One turn sends every row of this set to another row. A few are shown first. Where does it send the rows asked after them?
mufon: [ -8 -15  -2 -17  16  -5   9  10  13  -5  -7  37  -4  21   9  14 -25]
bul: [-10 -20  -8 -27  14   7   8  12   2   0 -10  35  -4  26  11 -12 -11]
nifu: [  7 -13  -9  -1  -5  11  -3  27   5 -10 -24  29  -7   2  -7  24  -8]
las: [ 16 -14  12  14  -3  20   0  25 -10 -12  -7  25  -8   7  11   2 -24]
zipa: [ 15 -19   0 -32  -8   6 -12  21  -7  -9 -28  20  -8   3   5  -5 -11]
topuz: [ -1 -35   8 -19 -13   5  -9  20   9  -8  -4   4 -16  -1  -7  -3 -32]
nupeg: [ 12 -16  -2 -16  -6  -1  10  38  -3   4  -9  18  -5  -1   8  -2 -32]
denu: [ -7  -8  22   2  -1  19  11  20  -4 -12   0  26 -20 -12  -7   2 -27]
nanol: [-16 -22   9  -2   0  11   6  11   9   1   7  11   1  17 -15  -4 -31]
tifu: [ 22 -13   7 -12 -17  -3   2  26  -7 -11 -20  29  -9   3  -5 -15 -16]
nofus: [-11 -10   2 -20  -3   7   0   1   2  -1  -6  52  -4  15 -16  -1 -15]
sevuz: [  8 -10   7 -38  -9  21 -24  18  -4  -8  -6  29   4   7   5  -3 -11]
bav: [-17 -32  12 -13   0  20   6  17  16  -4   4  11  -4  17   7  15 -24]
nota: [  8 -26  -5  -7  -7   9 -12  19   9 -18  -8  25  17   7  18  11 -22]
dekag: [-11 -21  15 -20  -1  17  10  16   8 -40  -8  22  -6   3  -7  13 -24]
mamu: [  6  -1  10 -17   1  32 -13  23  -7  -5   3  33  -5  17   8  -8  -2]
tifer: [ -3  -6  -3 -28 -16   6   6   5  -1   6   6  17  -8   2   8 -11 -12]
mizev: [  0 -19 -14 -15   0   6  -4   4   9 -14 -12  21   3  15  -9  28  -9]
serel: [  3 -13  -5 -14  12   8  -7  34  15  -7  -4  25  13  17  -1 -15 -23]
ropen: [  3 -13   1 -11   0   4  13  10  20 -16 -20  22  -3  22 -14   6   3]
muvuz: [ -2 -11  13 -12   1  -4   9   3  25 -11  -6  38   6  18 -13   1 -18]
supeb: [ -7 -14  10 -22  -4  29 -12   5 -11 -12 -10  30 -25  17  -2   2   1]
pilu: [ 13 -16  -4 -24 -16  17   5  26 -17 -26  -6  31 -21  17 -10   5  -9]
kava: [  7  -4  -1  -8  -3  17  -1  21 -15  10   5  39 -18  13  12   3 -10]
tomev: [ 14 -15   6   1 -16   0   1  13 -13   2  -1  42 -12   6   8  -6 -23]
Vub: [  5 -28   8 -27   3  -2  -8   9  -1  -7 -11  20  -3   2   9 -23 -25]
Bok: [  0  -4   7  -9 -21  27  -5  22 -10  -6   3  37  -9  10  -4  20 -16]
Dap: [  3  -5  17 -11  10   9  -7  19   3  12 -11  13  -8   2  12 -12 -14]
lol: [  9 -11  -2 -13 -11  11 -10   0  -6 -16   1  28 -22   7 -14 -18 -12]
dudo: [  1 -12  11  -2 -12  13  12  10   1 -25 -17  43  -3  16  -8   3   3]
nitul: [-19  -9  17 -16  -2  28  11  11 -20 -12   1  25 -13   7  -1   8 -27]
mivu: [ -1 -28  13 -10 -12   8  16  26   5 -12  -4  10 -24  -9   5   5 -22]
mim: [  3 -12  -1  -7   6   9  -4  12   8 -28   3  25  17  20  -4  12 -18]
Geb: [-17 -18  -2 -15   4   4  10   5  -5 -23 -11  22 -13   0 -20   9 -32]
poz: [ -5 -10   9 -44  -9  11  -5  22   0  -9  -4  27  -7  10 -15 -18  -7]
dako: [-11 -21  15 -14   8  23   0  31  21 -18  -7  14 -14   5  -9  16 -21]
nini: [-18 -18  -2  -8   0   8  24  10  -6 -15  -5   8  -6  16 -11  -5 -22]
Zaro: [  0  -6  -5  -7  23   7   6  29  11 -16  -5  25   1  25   0   7 -16]
latiz: [ -9 -29  10 -30 -13  21  -3  22  -3 -14  -1   3  -6  20  -9 -11 -23]
Zud: [  8  -9  27 -19  -6  13  -1  37  -3  -3  -7  26   9  11  13   7 -24]
nel: [ 15 -23  16 -13   2  16 -19  23 -17 -15 -16  34 -13  12  -3  18 -27]
bub: [-17 -15   8 -23   5  30  -5  17 -17  -6  -6  12 -14  18 -15  -3 -26]

kava -> mamu
dako -> dekag
denu -> nitul
Where do these go?
Zud -> nel
serel -> nota
nupeg -> las
Zaro -> mim

